In the data rows, 128 means zero.
Here are some points, one per row:
[69, 103, 144, 95, 139, 157, 104, 91, 59, 117, 79, 87, 24, 196, 80, 98, 209, 205, 115, 122, 173, 162, 98, 145, 142, 155, 138, 175, 116, 114, 130, 133, 156, 215, 140, 144, 150]
[132, 195, 94, 92, 178, 147, 184, 108, 154, 162, 138, 157, 147, 100, 67, 71, 95, 139, 123, 86, 189, 127, 100, 198, 176, 123, 173, 97, 225, 97, 121, 149, 183, 130, 64, 82, 101]
[15, 148, 73, 106, 127, 120, 132, 212, 147, 147, 56, 121, 222, 156, 147, 161, 141, 126, 120, 131, 158, 101, 111, 144, 100, 171, 165, 86, 134, 113, 101, 88, 144, 97, 87, 169, 151]
[148, 201, 68, 25, 159, 137, 127, 138, 106, 109, 131, 76, 68, 143, 150, 151, 97, 102, 139, 255, 84, 141, 76, 145, 125, 102, 162, 206, 133, 136, 101, 145, 86, 157, 127, 100, 108]
[68, 92, 103, 118, 117, 117, 133, 107, 129, 194, 112, 110, 158, 96, 136, 145, 162, 74, 142, 84, 78, 89, 138, 116, 196, 161, 69, 171, 174, 62, 141, 133, 148, 100, 100, 115, 204]
[147, 90, 128, 153, 101, 153, 66, 159, 134, 74, 97, 57, 147, 114, 147, 113, 157, 130, 69, 154, 112, 57, 120, 114, 187, 105, 139, 72, 121, 86, 111, 139, 168, 116, 84, 146, 147]
[86, 167, 75, 147, 83, 90, 98, 158, 162, 160, 255, 65, 170, 132, 95, 175, 146, 159, 38, 107, 151, 163, 156, 102, 135, 105, 156, 155, 66, 86, 188, 126, 229, 116, 207, 72, 120]
[145, 125, 105, 181, 173, 101, 174, 142, 135, 22, 185, 110, 108, 77, 83, 137, 105, 189, 124, 72, 45, 124, 83, 155, 112, 120, 215, 65, 96, 180, 128, 101, 154, 91, 157, 87, 182]
[171, 50, 114, 43, 185, 86, 175, 96, 169, 131, 149, 80, 61, 156, 188, 111, 186, 139, 105, 108, 171, 160, 101, 146, 122, 118, 96, 116, 119, 141, 93, 144, 102, 163, 103, 82, 105]
[129, 136, 84, 255, 206, 208, 110, 83, 154, 144, 163, 88, 77, 164, 151, 131, 92, 93, 193, 158, 119, 54, 106, 156, 96, 171, 198, 140, 177, 134, 125, 165, 134, 68, 121, 137, 186]
[150, 74, 75, 132, 93, 160, 137, 172, 158, 90, 72, 155, 147, 94, 181, 93, 144, 132, 137, 174, 201, 194, 135, 150, 105, 37, 109, 138, 127, 132, 227, 104, 115, 124, 109, 179, 187]
[61, 142, 120, 109, 173, 123, 131, 126, 57, 46, 95, 89, 105, 200, 152, 144, 177, 120, 125, 106, 113, 203, 161, 174, 195, 176, 149, 113, 150, 91, 119, 163, 82, 255, 171, 65, 120]
[93, 186, 128, 147, 98, 77, 202, 61, 186, 146, 120, 75, 157, 97, 63, 49, 81, 123, 73, 131, 120, 185, 158, 119, 90, 146, 153, 139, 176, 157, 69, 154, 184, 154, 131, 120, 44]
[137, 98, 101, 138, 85, 138, 171, 109, 196, 159, 104, 137, 127, 135, 64, 104, 82, 131, 163, 129, 116, 227, 67, 141, 64, 103, 114, 136, 139, 132, 71, 128, 131, 179, 113, 172, 187]
[135, 138, 151, 79, 166, 126, 183, 35, 117, 80, 187, 196, 141, 134, 94, 133, 115, 188, 108, 116, 98, 65, 179, 185, 64, 101, 131, 151, 254, 64, 171, 139, 196, 148, 86, 164, 89]
[137, 93, 106, 59, 205, 107, 68, 89, 113, 176, 134, 117, 147, 187, 94, 115, 110, 132, 174, 148, 72, 155, 141, 113, 100, 72, 100, 82, 72, 153, 122, 58, 117, 98, 110, 157, 131]
[234, 145, 100, 124, 75, 134, 70, 146, 109, 126, 132, 132, 129, 184, 100, 171, 125, 85, 152, 38, 169, 135, 82, 109, 78, 160, 72, 86, 165, 148, 137, 138, 114, 162, 96, 125, 101]
[159, 202, 158, 103, 141, 160, 72, 77, 128, 137, 98, 127, 127, 69, 144, 64, 147, 155, 105, 60, 152, 99, 114, 80, 35, 141, 72, 144, 98, 119, 130, 126, 63, 147, 146, 129, 192]
[168, 126, 158, 169, 136, 100, 48, 97, 131, 156, 92, 166, 162, 191, 170, 171, 57, 163, 133, 82, 174, 162, 128, 121, 133, 63, 191, 179, 160, 124, 117, 40, 95, 140, 150, 98, 120]
[153, 158, 143, 187, 124, 138, 152, 168, 142, 149, 124, 101, 91, 88, 118, 141, 174, 180, 141, 157, 119, 34, 136, 107, 190, 56, 107, 107, 137, 122, 26, 107, 113, 137, 123, 115, 105]
[157, 155, 101, 229, 194, 118, 220, 114, 97, 137, 182, 138, 156, 129, 102, 215, 122, 149, 62, 123, 169, 150, 76, 152, 155, 166, 88, 141, 29, 171, 223, 117, 170, 130, 153, 110, 134]
[65, 159, 117, 137, 167, 26, 124, 49, 66, 85, 142, 112, 50, 91, 222, 121, 160, 178, 109, 118, 210, 207, 124, 134, 141, 145, 173, 113, 124, 100, 92, 182, 103, 61, 123, 176, 107]
[127, 148, 169, 92, 91, 104, 166, 136, 152, 79, 143, 130, 144, 140, 105, 150, 130, 88, 152, 163, 172, 72, 203, 128, 100, 156, 100, 104, 156, 108, 119, 131, 113, 71, 234, 158, 225]
[91, 142, 180, 135, 139, 167, 81, 198, 163, 135, 140, 92, 115, 62, 105, 221, 151, 118, 171, 116, 168, 121, 119, 167, 147, 93, 61, 182, 147, 122, 74, 178, 171, 105, 140, 193, 130]
[131, 120, 166, 94, 72, 210, 139, 121, 130, 131, 94, 172, 148, 172, 154, 186, 73, 164, 109, 103, 109, 138, 131, 92, 210, 158, 99, 109, 92, 163, 61, 174, 177, 51, 88, 129, 147]
[139, 139, 117, 125, 76, 123, 55, 117, 113, 147, 163, 137, 165, 104, 127, 102, 90, 83, 106, 106, 129, 164, 148, 212, 155, 101, 140, 90, 135, 158, 127, 76, 13, 164, 119, 182, 154]
[115, 179, 201, 116, 124, 178, 146, 177, 157, 155, 96, 156, 118, 99, 180, 193, 217, 113, 174, 134, 83, 168, 139, 141, 121, 159, 123, 126, 183, 174, 137, 55, 117, 82, 119, 72, 129]
[148, 183, 223, 86, 100, 143, 146, 161, 94, 142, 112, 185, 117, 175, 199, 67, 135, 99, 103, 125, 106, 113, 71, 188, 145, 69, 193, 143, 56, 117, 106, 160, 148, 89, 210, 137, 140]
[241, 124, 82, 80, 151, 116, 90, 133, 127, 203, 119, 131, 163, 63, 113, 118, 133, 139, 151, 112, 141, 136, 123, 86, 143, 167, 176, 140, 106, 58, 158, 127, 79, 122, 130, 148, 127]
[79, 119, 156, 130, 132, 81, 48, 143, 158, 152, 189, 125, 109, 129, 130, 97, 76, 91, 186, 107, 158, 122, 130, 52, 120, 81, 112, 62, 144, 191, 134, 121, 96, 164, 101, 101, 148]
[107, 118, 128, 114, 142, 116, 110, 109, 157, 102, 136, 157, 151, 139, 77, 205, 159, 80, 78, 124, 90, 56, 155, 164, 134, 121, 101, 147, 67, 161, 87, 183, 52, 96, 113, 171, 105]
[110, 166, 224, 136, 209, 139, 120, 121, 172, 100, 156, 140, 211, 92, 40, 45, 155, 203, 119, 184, 122, 168, 153, 159, 170, 151, 131, 103, 164, 174, 186, 186, 149, 170, 119, 117, 112]
[75, 123, 145, 150, 112, 142, 168, 98, 188, 116, 105, 127, 162, 142, 116, 145, 130, 60, 148, 109, 100, 129, 170, 120, 208, 135, 99, 166, 71, 118, 108, 119, 83, 85, 109, 117, 129]
[154, 50, 196, 118, 217, 191, 159, 70, 81, 87, 158, 60, 250, 110, 133, 74, 71, 98, 82, 148, 191, 120, 135, 151, 95, 106, 111, 137, 172, 117, 83, 135, 175, 133, 119, 79, 87]
[96, 99, 129, 126, 71, 158, 105, 146, 141, 133, 156, 141, 59, 106, 140, 114, 19, 180, 161, 112, 136, 123, 162, 135, 133, 104, 87, 148, 100, 134, 214, 165, 68, 161, 56, 159, 94]
[115, 68, 71, 146, 150, 163, 112, 148, 113, 74, 156, 106, 87, 73, 148, 93, 74, 128, 127, 81, 67, 116, 149, 181, 62, 191, 113, 112, 104, 163, 123, 111, 223, 78, 205, 62, 135]
[135, 53, 118, 199, 107, 160, 158, 165, 107, 176, 101, 133, 105, 146, 81, 144, 119, 156, 124, 155, 109, 87, 198, 128, 139, 135, 138, 85, 170, 101, 100, 98, 82, 116, 218, 170, 75]
[129, 90, 93, 79, 121, 131, 174, 120, 104, 104, 218, 189, 107, 187, 153, 85, 215, 159, 130, 189, 207, 163, 130, 71, 174, 211, 175, 132, 155, 165, 79, 184, 91, 150, 150, 111, 135]
[120, 114, 187, 147, 104, 44, 129, 191, 88, 201, 166, 121, 113, 193, 196, 105, 184, 93, 159, 137, 81, 102, 50, 222, 101, 142, 141, 100, 109, 152, 163, 195, 192, 149, 165, 164, 78]
[90, 139, 167, 94, 86, 159, 156, 144, 110, 147, 69, 124, 154, 101, 122, 195, 109, 166, 121, 165, 135, 92, 94, 134, 101, 181, 136, 31, 78, 72, 110, 108, 94, 111, 106, 154, 87]
[127, 96, 179, 178, 78, 90, 144, 89, 172, 145, 53, 146, 78, 105, 151, 191, 164, 30, 57, 182, 126, 110, 125, 130, 109, 101, 136, 85, 142, 101, 134, 156, 116, 125, 99, 64, 150]
[161, 112, 137, 182, 109, 172, 121, 199, 151, 98, 145, 108, 123, 156, 104, 152, 149, 130, 22, 108, 69, 169, 106, 98, 114, 143, 115, 170, 188, 97, 89, 120, 87, 84, 103, 180, 160]
[187, 173, 109, 129, 50, 92, 200, 127, 75, 114, 106, 24, 177, 183, 141, 115, 129, 169, 232, 101, 122, 119, 173, 117, 117, 65, 95, 134, 113, 155, 170, 124, 95, 105, 75, 99, 173]
[96, 94, 221, 144, 117, 151, 211, 168, 89, 157, 209, 135, 96, 144, 182, 53, 170, 53, 149, 76, 53, 147, 69, 118, 106, 148, 194, 166, 73, 51, 166, 116, 123, 130, 130, 140, 88]
[107, 109, 138, 132, 147, 87, 120, 190, 152, 140, 87, 189, 86, 165, 60, 149, 114, 144, 131, 150, 112, 132, 109, 114, 141, 100, 67, 103, 132, 21, 133, 146, 97, 38, 137, 46, 145]
[193, 120, 141, 79, 124, 101, 87, 159, 140, 129, 100, 119, 79, 124, 146, 151, 82, 132, 108, 122, 115, 145, 255, 126, 105, 162, 218, 166, 115, 159, 162, 133, 162, 139, 56, 126, 144]
[186, 128, 99, 118, 165, 152, 134, 146, 122, 176, 58, 148, 129, 88, 119, 141, 110, 68, 159, 75, 118, 159, 182, 36, 146, 72, 163, 80, 116, 171, 167, 206, 150, 180, 169, 190, 141]
Along one direction, these points spread out more than along any other. Where along it does each point below lie, from 0 to 99? The average is 50, and the first point in the table lies past the average. One standard deviation of the points above along it is 16.
[113, 57, 184, 85, 59, 69, 115, 118, 155, 97, 88, 112, 119, 101, 85, 156, 165, 100, 142, 111, 137, 64, 61, 103, 190, 168, 168, 171, 157, 182, 155, 54, 116, 67, 117, 164, 90] >> 37
[106, 76, 96, 128, 100, 89, 104, 122, 66, 135, 89, 175, 180, 100, 127, 138, 118, 158, 157, 131, 112, 86, 85, 66, 98, 71, 163, 204, 130, 180, 113, 150, 110, 183, 110, 122, 186] >> 41
[131, 132, 149, 104, 149, 95, 159, 206, 39, 128, 136, 147, 97, 84, 124, 162, 49, 68, 155, 157, 184, 135, 130, 64, 101, 120, 107, 155, 116, 122, 123, 86, 104, 197, 103, 135, 156] >> 42
[68, 127, 61, 71, 133, 159, 135, 64, 94, 61, 137, 124, 122, 132, 210, 155, 181, 139, 172, 112, 121, 201, 82, 94, 152, 105, 126, 111, 182, 129, 141, 186, 108, 136, 207, 132, 18] >> 69
[175, 135, 81, 171, 139, 83, 155, 124, 174, 93, 156, 147, 123, 83, 186, 86, 54, 172, 119, 135, 84, 87, 92, 191, 205, 197, 69, 144, 118, 129, 128, 65, 204, 177, 233, 122, 148] >> 63
[100, 165, 63, 140, 97, 221, 152, 90, 129, 128, 215, 161, 86, 104, 94, 129, 151, 119, 66, 121, 137, 63, 102, 142, 125, 92, 149, 93, 77, 166, 164, 49, 198, 160, 180, 72, 126] >> 61
[153, 99, 112, 141, 70, 125, 65, 112, 113, 183, 138, 152, 196, 74, 150, 141, 121, 184, 168, 191, 102, 151, 126, 124, 79, 150, 116, 155, 111, 139, 136, 175, 80, 144, 105, 62, 132] >> 42
[130, 181, 113, 144, 152, 131, 119, 97, 44, 104, 79, 126, 124, 124, 37, 18, 104, 98, 73, 166, 143, 144, 137, 147, 129, 144, 85, 155, 199, 177, 180, 147, 158, 47, 140, 79, 40] >> 70
[85, 108, 136, 133, 150, 165, 142, 162, 228, 177, 59, 105, 128, 164, 144, 132, 145, 147, 120, 110, 177, 58, 180, 135, 100, 140, 125, 173, 85, 135, 134, 116, 88, 101, 150, 116, 80] >> 37
[98, 164, 141, 131, 164, 125, 127, 132, 184, 128, 109, 111, 136, 183, 175, 141, 97, 134, 71, 173, 73, 75, 95, 21, 145, 169, 78, 90, 169, 124, 172, 103, 124, 121, 128, 190, 147] >> 38
[157, 166, 65, 167, 155, 91, 87, 196, 139, 70, 125, 223, 162, 153, 139, 69, 154, 102, 152, 99, 134, 109, 161, 107, 88, 115, 99, 173, 96, 125, 83, 122, 120, 155, 56, 130, 96] >> 44
[179, 145, 148, 149, 85, 130, 56, 58, 156, 73, 119, 160, 130, 142, 88, 130, 137, 95, 241, 179, 155, 169, 137, 87, 112, 139, 127, 115, 42, 49, 128, 85, 177, 156, 100, 168, 108] >> 41
[164, 138, 109, 153, 108, 110, 104, 88, 57, 213, 136, 145, 110, 108, 151, 117, 166, 129, 133, 153, 109, 169, 212, 122, 117, 119, 74, 107, 119, 155, 90, 57, 147, 138, 78, 174, 146] >> 40
